128 stands for zero in the data rows.
Each row of this table is followed by its label. One hidden rule gives the labels. It looks at one to three of the table's principal directions, none of them among the few with the most spread.
138 129 159 126 153 97 132 169 106 111 77 109 102 129 65 58 87 116 127 70 118 99 108 174 181 99 161 147 141 153 131 160 121 168 103 91 89 86 133 137 118 105 176 148 127 118 124 119 6
155 91 111 130 78 173 115 103 106 121 125 71 90 122 128 116 88 92 170 86 118 52 40 104 173 101 131 120 126 125 128 107 98 121 200 111 105 105 122 165 158 134 116 142 101 75 128 140 1
127 95 113 99 96 109 118 109 105 119 131 130 127 111 137 139 105 98 155 128 107 80 74 111 102 131 129 119 138 122 154 111 117 118 145 119 106 123 128 175 114 153 153 137 95 109 114 91 3
136 101 102 126 157 115 139 141 145 123 75 81 120 144 128 115 106 88 81 81 146 127 97 125 158 81 163 130 114 176 98 152 116 125 154 118 115 125 116 114 150 117 96 165 132 109 130 133 3
80 185 119 131 126 63 117 122 192 116 116 130 158 68 159 169 142 119 74 122 138 191 170 138 81 205 122 72 95 138 113 172 120 106 67 155 108 141 105 75 121 80 137 138 151 121 109 96 2
100 128 152 116 166 94 131 180 141 157 57 82 104 108 133 94 63 130 83 54 117 159 104 161 133 116 162 118 98 141 111 216 123 116 93 112 84 84 132 116 183 107 127 182 115 54 108 118 4
72 164 123 142 138 80 151 126 196 117 138 171 179 114 164 180 170 132 68 160 147 209 200 121 60 182 101 107 99 143 114 137 140 111 83 181 162 169 117 88 99 121 127 115 160 161 121 120 2
159 101 147 92 104 133 144 174 156 110 117 158 155 171 63 110 146 213 152 186 123 155 195 134 135 147 118 148 116 124 126 123 180 172 75 159 170 134 142 124 56 182 171 113 128 203 144 129 7
154 180 159 116 108 136 128 139 127 142 110 95 170 112 111 106 93 104 101 114 151 98 83 151 124 135 148 137 106 91 135 125 116 145 157 132 128 108 113 155 109 133 154 129 153 110 134 103 5
161 82 118 108 88 196 109 91 27 141 197 143 130 148 145 147 173 127 222 186 143 48 77 68 134 101 139 149 185 70 177 23 119 118 210 94 145 125 142 200 125 169 130 101 98 162 147 117 3
113 189 155 135 131 102 116 124 129 105 160 153 126 89 92 116 150 127 167 125 111 139 169 162 143 168 117 128 160 136 135 128 97 142 106 100 93 110 146 115 97 87 166 99 136 170 137 125 3
172 103 166 154 138 164 190 165 110 134 88 137 86 185 50 81 64 148 66 121 116 142 77 176 177 65 148 158 75 118 112 154 138 177 140 156 181 118 120 143 149 176 120 182 129 101 121 162 0
120 163 164 147 104 143 67 79 25 104 219 123 104 60 119 134 179 164 255 133 149 73 162 109 162 171 117 141 223 82 154 36 93 133 136 50 91 82 141 140 142 33 197 76 119 165 191 103 3
145 57 95 97 133 131 94 140 103 143 81 86 81 171 141 109 77 117 127 75 117 82 81 117 135 63 169 118 144 177 96 168 110 126 140 113 99 107 130 147 155 121 113 172 108 75 107 116 0
106 160 118 118 105 85 100 124 156 111 114 99 177 81 164 158 149 114 114 118 173 127 143 104 96 190 138 86 119 119 123 115 124 114 100 138 108 138 97 104 109 87 159 117 143 133 126 79 6
122 140 102 138 129 110 151 133 240 109 106 141 162 152 137 166 140 140 61 148 135 195 182 135 102 159 97 98 70 168 84 157 153 129 94 205 159 189 117 66 101 148 86 122 150 158 105 157 3
145 158 142 130 139 155 142 120 87 178 120 108 157 130 147 106 97 79 85 135 152 99 52 142 116 80 155 158 119 79 159 129 129 122 179 116 139 107 126 176 156 147 115 141 149 86 134 125 6
129 183 146 133 117 81 148 145 233 80 105 124 180 101 96 141 126 106 83 110 145 165 160 163 125 193 99 101 76 152 94 133 114 152 112 181 129 158 108 74 71 124 144 113 158 169 126 129 7
103 214 144 170 134 120 97 106 145 64 181 115 127 68 80 124 209 164 204 111 132 142 236 144 201 208 92 128 180 146 133 86 113 157 104 89 73 124 138 55 94 31 155 68 157 222 163 146 7
123 103 111 128 135 127 96 119 95 138 125 97 140 117 186 147 155 137 132 126 182 110 138 81 113 128 150 117 147 114 122 95 149 107 114 114 135 132 102 118 160 90 130 119 137 107 149 102 6
92 37 94 131 127 144 77 121 103 116 140 83 81 137 197 148 163 160 223 84 152 93 160 55 148 109 123 109 184 174 100 92 127 96 128 99 94 124 145 110 184 79 111 106 93 118 145 148 1
99 86 153 101 117 68 214 213 217 130 31 143 154 146 112 128 48 145 14 115 114 213 105 148 65 140 140 112 9 142 99 209 155 131 70 210 178 145 109 133 111 221 146 194 106 81 89 104 1
110 172 177 132 127 149 117 129 75 146 176 152 144 114 117 98 160 152 200 159 132 107 151 144 136 132 127 162 181 90 175 95 137 141 120 93 109 93 172 167 117 116 174 77 134 166 146 140 1
116 131 146 105 91 102 83 116 83 107 157 105 174 100 152 160 155 143 193 135 200 86 144 94 94 159 140 121 179 107 117 49 95 131 133 110 116 113 129 143 107 75 203 96 127 177 177 71 3
131 97 67 148 143 170 125 99 141 147 121 99 140 169 194 148 161 84 109 127 152 95 102 67 136 82 130 132 135 144 133 100 148 90 187 130 140 164 116 132 155 140 57 115 129 117 111 157 7
160 164 144 126 122 131 147 142 157 123 113 125 164 133 100 102 114 87 113 124 134 106 98 156 143 128 122 139 107 115 138 122 122 147 157 138 131 135 125 137 91 159 134 110 140 145 124 138 5
67 165 172 111 107 21 163 170 157 98 67 120 168 60 103 114 63 95 71 75 125 145 93 169 76 183 141 109 80 125 144 172 103 144 79 143 92 102 111 147 90 125 221 168 123 99 106 49 5
113 201 173 145 140 138 103 115 95 136 177 134 127 90 112 104 145 139 184 122 118 116 162 155 145 150 110 157 180 104 152 114 110 134 130 81 98 87 155 138 127 76 164 86 144 146 156 136 5
170 143 124 108 70 161 81 78 63 115 209 158 152 126 114 134 178 113 245 191 137 36 112 109 136 141 108 136 204 79 176 35 102 140 176 94 117 123 151 179 71 132 176 66 118 204 150 114 2
139 217 135 147 126 134 110 117 141 127 155 155 145 109 101 81 160 79 168 133 98 93 138 169 165 153 98 130 161 110 181 139 117 140 129 96 85 121 146 128 78 114 145 72 151 164 104 153 5
109 129 101 132 112 126 127 79 115 154 144 131 149 114 195 178 113 83 98 149 135 109 65 104 64 125 117 110 117 94 151 113 120 88 163 147 130 150 121 161 160 144 104 141 112 89 104 106 0
145 60 110 120 110 140 133 128 148 80 136 141 106 177 89 126 151 137 190 133 119 101 146 107 175 101 116 135 153 191 105 88 123 151 148 136 129 141 155 131 90 150 131 109 103 194 133 167 6
157 133 172 116 139 149 153 154 97 161 100 127 106 148 60 71 56 171 91 137 88 139 102 187 144 88 136 178 103 96 147 185 162 167 112 127 148 76 143 164 139 161 149 176 138 88 138 133 3
127 76 152 74 67 89 99 121 49 86 165 167 97 101 70 131 118 150 251 148 91 70 98 130 128 155 128 116 187 112 163 86 82 151 117 89 80 81 166 190 85 137 231 140 59 177 133 71 1
123 182 117 161 144 127 92 93 113 134 140 105 132 93 152 135 147 118 115 118 145 118 140 137 139 153 109 113 142 95 148 129 133 123 119 112 104 126 108 91 157 63 121 124 157 114 129 121 0
123 114 107 129 109 99 132 137 176 90 104 114 134 138 132 143 129 93 117 91 153 124 127 112 128 133 142 97 116 187 76 121 86 127 137 147 125 154 112 108 102 114 130 123 125 145 119 123 3
97 195 142 155 88 112 155 121 236 90 168 185 177 117 122 174 173 129 124 165 127 188 196 138 95 211 66 94 93 141 106 113 108 128 112 198 156 178 134 90 62 139 136 73 146 201 110 159 5
118 136 150 128 85 136 169 110 128 106 169 169 146 104 93 131 141 139 153 185 105 135 128 129 118 155 106 151 115 107 165 90 149 144 128 146 155 131 141 169 85 177 160 104 126 156 144 132 5
147 125 104 153 136 185 123 73 111 140 180 143 112 163 142 148 147 110 153 153 109 96 109 116 142 88 94 152 159 127 141 88 121 117 200 126 136 148 151 147 145 142 73 108 121 147 125 174 0
172 101 114 150 106 196 136 100 108 157 130 97 125 153 162 139 108 109 99 142 159 92 55 102 138 88 125 128 94 81 127 98 145 116 190 154 177 141 100 147 180 157 79 141 135 72 135 155 7
144 88 123 170 156 224 142 107 76 154 165 130 29 163 121 94 129 132 175 113 77 109 95 121 210 50 134 160 153 148 134 125 130 117 187 90 126 113 158 151 204 142 46 126 104 84 121 218 5
173 177 131 149 115 183 197 111 207 139 144 168 139 154 79 136 102 119 62 186 76 180 100 181 137 129 90 138 46 112 129 155 146 143 167 200 175 176 138 123 110 223 50 130 137 138 96 197 3
123 165 156 142 140 160 110 94 29 179 156 104 101 74 154 99 86 84 144 98 102 67 37 142 130 106 136 157 155 54 194 125 111 106 184 64 92 72 128 192 194 110 130 143 122 35 131 108 7
155 90 140 107 91 155 116 122 73 129 139 105 123 129 121 126 115 134 174 138 152 78 77 110 142 108 150 132 141 99 134 83 118 138 163 116 129 104 133 168 141 141 150 135 110 123 151 116 6
159 170 142 158 134 147 140 128 169 106 143 171 101 147 57 91 145 128 143 143 88 140 162 179 195 134 104 130 129 151 127 148 132 160 109 134 124 134 147 103 93 128 121 99 141 171 108 191 3
136 125 131 130 134 108 123 141 130 99 107 106 125 117 97 126 146 175 121 130 164 157 179 126 160 144 160 124 128 149 93 123 146 148 75 120 132 124 112 86 127 81 151 135 139 156 160 115 0
126 51 110 133 102 147 134 127 137 104 130 114 108 148 151 146 147 135 168 123 152 113 127 71 149 110 131 117 129 161 97 85 132 112 142 138 150 141 126 132 145 136 118 114 102 128 143 154 4
143 92 98 142 124 148 162 130 199 126 112 162 120 197 133 134 117 106 88 141 104 140 122 127 120 92 102 120 90 175 100 151 142 127 139 189 170 178 132 125 110 189 76 123 126 127 87 184 6
113 89 151 98 102 145 155 161 99 126 149 164 123 147 96 114 144 195 182 172 106 147 160 113 118 126 143 158 140 129 143 113 150 146 103 125 152 117 159 168 93 181 161 115 108 164 142 125 4
112 96 115 117 122 148 89 119 62 157 153 108 151 141 210 158 155 142 161 129 180 86 131 59 73 113 138 137 173 97 131 71 123 99 158 109 151 130 114 155 148 110 138 107 130 114 154 86 7
112 123 143 148 159 99 130 145 118 115 95 111 88 122 103 99 94 141 110 79 122 139 135 164 155 111 138 130 129 157 111 166 126 150 88 115 99 109 130 103 158 85 141 156 128 104 126 132 2
126 144 148 143 91 153 100 100 71 119 205 168 117 120 119 128 173 154 222 165 127 96 164 115 132 148 94 141 189 93 153 73 108 136 132 99 140 109 145 150 105 100 180 78 130 171 161 131 6
138 123 84 137 123 164 83 94 123 124 151 80 165 130 186 148 203 118 183 139 187 76 152 62 155 130 120 127 174 120 139 55 149 104 165 104 115 148 122 109 135 92 103 72 140 168 155 142 4
137 83 82 136 133 137 149 101 173 122 113 105 150 151 174 176 136 108 75 144 164 141 115 82 110 104 127 123 93 157 93 100 153 104 159 170 169 177 105 112 149 150 68 134 130 120 138 145 3
122 115 129 146 154 154 88 105 27 173 144 108 117 135 195 114 134 99 153 107 165 52 86 92 119 73 150 152 191 89 158 89 125 101 163 73 123 99 121 175 185 83 138 115 131 76 140 110 6
133 139 139 113 163 93 113 147 108 126 88 99 147 122 102 100 123 130 118 113 152 116 130 154 155 117 154 141 147 123 144 139 143 150 103 99 88 100 136 117 127 97 160 148 134 153 136 105 0
128 104 119 144 150 177 163 103 126 163 151 147 98 167 149 152 103 123 95 145 98 151 93 125 109 71 122 154 111 141 114 134 127 106 184 152 162 146 148 156 175 175 52 146 114 94 116 174 2
Here are more rows. What is the label of each one?
157 74 88 143 144 180 122 117 127 149 148 159 84 200 157 135 148 123 145 142 108 118 132 101 140 72 110 128 146 153 107 128 127 108 159 134 162 161 135 123 149 156 60 114 113 124 111 183 ~ 2
107 76 90 166 142 166 167 133 185 158 109 130 83 170 197 150 116 110 52 109 123 189 123 93 110 82 132 105 67 181 68 179 136 82 138 178 190 166 104 104 194 154 28 148 139 40 105 193 ~ 5
117 121 95 157 144 164 161 142 201 132 105 116 108 151 140 110 148 125 90 115 104 172 159 113 165 113 124 127 88 179 111 173 167 113 121 149 146 154 120 92 139 149 53 118 150 101 107 194 ~ 1
94 99 96 124 142 127 129 127 164 144 136 145 172 169 193 173 177 176 122 178 157 167 207 74 67 126 105 141 139 145 115 111 180 99 95 159 170 171 141 114 121 142 109 93 129 168 137 136 ~ 7
144 103 127 118 103 172 98 104 80 166 140 83 132 121 192 131 101 74 171 101 148 38 31 88 120 96 129 129 146 81 151 85 106 90 215 104 114 104 128 190 176 140 117 118 103 63 130 124 ~ 1
118 163 130 125 138 107 168 179 228 101 100 161 112 129 61 90 131 151 108 115 56 204 200 173 157 168 118 122 87 192 112 210 142 149 65 146 116 147 138 82 65 161 113 117 134 154 92 161 ~ 4
85 173 194 136 120 121 143 158 86 139 141 131 104 85 95 89 96 161 153 98 103 150 135 167 126 146 137 151 134 106 143 159 100 144 105 97 109 71 148 154 138 105 183 134 130 100 144 114 ~ 1
128 127 142 137 137 126 124 128 105 144 114 128 111 138 128 105 90 97 111 101 119 100 84 153 129 96 128 131 130 121 138 151 114 134 141 124 119 104 131 151 147 122 138 150 133 88 112 131 ~ 3
161 67 94 122 118 237 126 100 53 169 182 125 81 156 153 132 159 152 191 170 94 97 88 75 161 81 134 152 149 89 169 88 152 104 203 98 147 133 140 166 174 192 46 126 101 104 133 164 ~ 7
138 164 141 169 106 162 87 73 103 84 226 150 122 114 113 146 213 129 241 150 155 88 186 112 182 157 79 132 205 126 125 28 87 141 169 100 124 127 147 108 106 59 152 49 145 219 178 170 ~ 3
153 156 134 137 139 152 137 127 157 131 131 125 124 150 105 120 105 125 104 117 112 138 130 161 137 114 116 141 113 146 102 144 115 147 153 148 136 142 133 114 121 139 94 124 146 130 126 157 ~ 3
109 149 126 104 129 77 98 130 94 127 102 75 163 76 161 130 106 81 124 75 162 84 84 120 96 145 156 118 146 110 143 119 91 117 145 90 76 108 108 140 131 88 166 142 127 103 136 52 ~ 6
100 224 174 159 152 126 113 120 91 150 156 134 114 84 109 76 111 103 151 90 90 111 126 189 145 136 104 156 167 97 176 163 96 138 133 75 77 75 154 144 137 77 159 111 152 106 128 136 ~ 5
110 150 133 138 130 139 169 139 205 125 146 193 90 154 90 116 117 138 124 137 41 189 170 166 126 129 106 133 107 198 103 190 121 129 105 158 134 149 167 129 93 173 91 106 118 136 86 190 ~ 7
81 166 159 132 153 65 155 154 188 99 109 139 130 87 82 130 118 187 82 124 110 234 217 180 117 180 114 129 94 165 99 190 146 153 38 152 123 118 137 69 114 95 153 151 153 149 149 126 ~ 2
146 152 138 152 116 172 140 125 133 113 142 113 86 134 73 78 111 115 175 92 83 98 111 157 200 105 115 153 141 155 130 135 100 151 171 102 98 111 154 138 120 130 114 108 122 133 127 180 ~ 1
134 104 124 145 132 131 111 115 89 151 123 116 141 145 191 135 113 83 128 111 173 67 74 101 102 92 118 128 145 93 135 92 117 104 164 122 143 132 113 155 166 118 136 119 118 91 130 118 ~ 6
109 150 120 140 132 129 145 125 148 153 107 99 144 105 168 146 103 113 58 112 134 156 101 124 95 140 126 117 79 103 131 158 136 105 139 150 140 137 100 118 164 135 94 157 144 68 117 115 ~ 7
133 150 135 176 167 137 128 149 187 95 117 127 82 147 80 81 154 152 148 90 111 158 212 164 220 124 105 132 139 195 91 162 141 154 84 118 109 131 143 54 128 77 108 93 148 161 130 209 ~ 5
89 95 147 81 158 92 136 173 125 134 97 136 99 139 91 86 90 158 162 100 66 143 146 158 128 97 152 162 158 190 135 190 132 138 90 95 70 82 191 164 114 148 155 148 91 134 114 126 ~ 5
154 125 105 136 158 146 178 151 187 153 90 163 133 193 109 101 120 124 53 168 103 176 138 155 134 80 131 145 83 155 123 190 178 135 104 167 171 163 135 116 113 193 72 135 144 132 96 182 ~ 3
91 146 165 134 112 105 119 133 114 109 151 126 176 114 153 159 165 150 155 134 205 129 167 101 94 157 143 125 154 124 103 59 108 131 117 136 140 128 132 132 114 82 186 89 140 178 162 101 ~ 7
134 182 162 112 131 101 127 135 92 150 114 123 172 98 117 115 105 114 92 142 156 120 96 158 101 137 162 138 124 77 154 131 128 139 115 115 122 101 120 157 119 117 176 142 146 120 135 77 ~ 0
135 123 161 152 111 179 138 107 51 156 162 119 106 118 134 108 97 133 156 130 126 85 73 122 133 96 115 170 138 65 161 93 130 126 174 103 154 94 130 185 174 137 142 126 121 73 160 135 ~ 4
114 110 143 77 159 76 117 155 58 158 86 106 160 113 138 110 97 135 115 129 154 110 98 134 88 101 184 156 155 100 161 139 147 128 98 85 96 87 139 171 140 124 181 164 112 117 143 54 ~ 0
104 131 124 164 62 124 146 99 182 55 182 176 144 124 105 169 196 143 174 174 139 146 188 107 139 191 64 97 122 144 122 66 120 148 116 181 161 167 130 99 67 125 160 81 138 217 136 161 ~ 6
104 88 104 158 146 130 125 107 109 136 130 111 129 135 192 163 148 131 108 127 170 133 133 83 110 111 109 126 130 113 126 101 146 101 137 135 157 145 107 108 183 105 105 139 130 107 147 130 ~ 3
125 144 130 114 113 146 150 146 143 154 124 149 150 141 126 120 133 165 119 179 115 157 141 133 106 135 142 132 105 109 149 152 171 128 89 148 141 140 145 145 112 175 123 115 123 136 105 135 ~ 5
